Each named move below is a turn or a mirror, shown by a few rows before and after it. Which moves, in which order, take the first row of each later pair to the second? The first pair is answered.
move K115:
0.13 -0.75 3.94 1.92 2.30 0.83 3.47 1.08 2.51 -0.05 1.31 |-> 1.72 -2.76 2.82 1.46 1.07 -0.74 3.93 2.49 -1.44 1.33 -0.12
0.24 2.81 0.64 0.75 -0.85 2.13 -0.07 -2.74 3.16 -1.25 0.87 |-> 2.91 -0.44 -1.24 -0.01 -2.75 -0.54 0.62 -0.47 -3.42 1.10 -1.48
-0.83 0.73 -0.44 -0.84 -0.03 -0.67 -1.34 0.13 -0.14 -0.24 -0.36 |-> -0.82 0.67 -0.50 -0.81 -0.03 -0.69 -1.33 0.16 -0.24 -0.31 -0.46
-0.14 1.18 0.12 0.02 2.57 -1.91 -1.10 1.30 1.07 0.17 -1.17 |-> 0.22 0.73 -0.09 -0.11 2.27 -2.21 -0.99 1.67 0.24 0.47 -1.55
move K467:
0.27 -1.34 1.15 -0.77 -2.05 0.55 -0.02 -0.37 0.47 1.57 -0.83 |-> 0.85 -0.87 -0.47 0.22 -2.05 -0.06 1.35 -1.07 -0.93 1.34 -0.12
0.44 0.57 1.10 1.40 1.21 -0.04 0.69 2.86 -1.70 -0.28 1.28 |-> 0.15 0.30 1.91 0.88 1.16 0.20 0.00 3.30 -0.90 -0.11 0.89
-1.44 1.03 -0.77 -0.93 0.55 -0.02 -2.73 0.58 0.01 -0.58 -1.23 |-> -0.82 1.63 -2.40 0.09 0.53 -0.59 -1.35 -0.13 -1.51 -0.88 -0.62
move K646:
0.70 -0.95 2.27 2.09 0.30 -0.27 1.56 0.80 -0.25 0.39 0.24 |-> 0.15 -0.52 1.82 1.90 1.47 -0.85 0.72 1.75 -0.84 -0.20 -0.21
-0.76 -0.18 0.08 0.03 1.10 -0.11 -0.71 1.38 -0.85 -0.41 -0.57 |-> -0.64 -0.78 0.34 -0.58 -0.32 0.35 -1.30 0.88 -0.38 0.38 -1.08
0.37 -0.64 0.69 -0.23 0.86 1.30 -0.29 1.50 1.64 0.45 -1.29 |-> 0.61 -0.69 0.85 -0.04 0.47 1.49 0.17 1.17 1.86 0.61 -1.01
-0.04 1.31 -0.12 0.88 1.88 -0.07 -0.46 0.42 0.35 0.98 1.70 |-> -0.44 1.12 -0.29 0.05 1.62 -0.16 -1.84 0.85 0.18 1.27 0.81
Then:
Between the rows of a pair lie two moves.
0.05 2.56 -1.27 0.30 1.58 0.12 1.65 -0.68 -0.95 -1.72 1.97 |-> 0.77 -0.86 0.59 -2.34 0.32 -0.75 -0.67 2.37 -2.60 0.40 -0.97 -> K467, K115
1.08 -0.28 -0.69 -0.13 -1.74 -0.46 0.87 0.08 -1.11 0.62 -1.69 |-> -0.42 1.71 0.15 0.79 0.30 0.44 0.86 -0.71 1.92 -1.12 -0.23 -> K115, K646
-0.07 0.42 -0.19 -0.26 -1.08 1.02 -0.43 -0.64 0.95 0.34 0.13 |-> 0.46 0.23 -1.05 -0.04 -1.33 0.53 0.18 -0.68 -0.37 0.58 0.09 -> K467, K115
1.56 -1.35 -0.93 1.32 0.30 -0.02 3.30 -0.25 -1.51 -0.14 0.62 |-> 0.27 -1.40 -1.70 -0.57 1.18 -0.79 -0.59 1.67 -2.54 -0.25 -1.74 -> K646, K646
1.84 -1.32 0.92 -0.09 -1.45 0.14 2.08 -0.23 -0.70 1.24 -0.28 |-> 0.91 0.21 1.07 0.55 -0.75 1.06 2.38 -1.41 1.44 0.21 0.98 -> K115, K467
0.72 -0.25 -0.79 1.03 1.55 -0.52 2.60 0.31 -1.66 -0.07 0.64 |-> -0.19 -0.98 -1.00 -1.29 0.36 -0.59 -1.26 1.11 -1.96 0.91 -1.66 -> K646, K646
0.48 0.33 1.00 1.06 -0.54 1.24 1.25 0.44 2.52 -1.74 0.78 |-> 1.54 -1.87 1.10 -0.14 -1.51 0.17 0.57 2.36 -0.02 -0.27 -0.97 -> K115, K467
0.76 -0.23 -2.36 0.42 -1.37 -0.12 0.59 -1.01 -2.49 0.50 -0.27 |-> 0.56 -1.58 1.42 -0.24 -2.12 1.64 0.42 -0.91 1.26 1.13 0.11 -> K467, K646
-0.49 1.11 -1.29 0.38 0.73 -0.69 0.22 0.64 -1.36 -0.59 0.80 |-> -0.91 -0.15 0.96 -1.05 -0.76 0.43 -1.51 0.76 0.85 0.45 -0.04 -> K467, K646
-0.08 -1.01 -2.01 -0.39 0.04 -0.30 -1.00 0.63 -0.76 -0.27 -1.05 |-> -0.55 -0.49 -1.03 -0.17 -0.79 1.13 -0.83 -0.81 1.86 -0.28 -0.11 -> K646, K115
-0.90 -0.08 -1.26 -1.06 0.74 -1.56 -3.87 1.47 -0.82 0.36 -2.61 |-> -0.61 -0.41 0.44 -1.04 -2.44 0.86 -3.10 -1.47 2.62 1.55 -1.44 -> K646, K115
1.66 0.51 0.19 1.83 1.16 -0.64 1.53 0.07 0.74 1.20 0.52 |-> 0.63 0.40 -0.38 0.29 1.54 -1.28 -1.61 1.40 0.00 1.25 -1.39 -> K646, K646
-0.30 -0.59 1.32 -0.05 2.75 -0.18 -1.67 2.62 0.81 -0.48 -0.06 |-> 0.50 -1.82 2.30 -0.55 -0.75 1.34 -1.37 0.64 2.22 1.41 -0.06 -> K646, K646
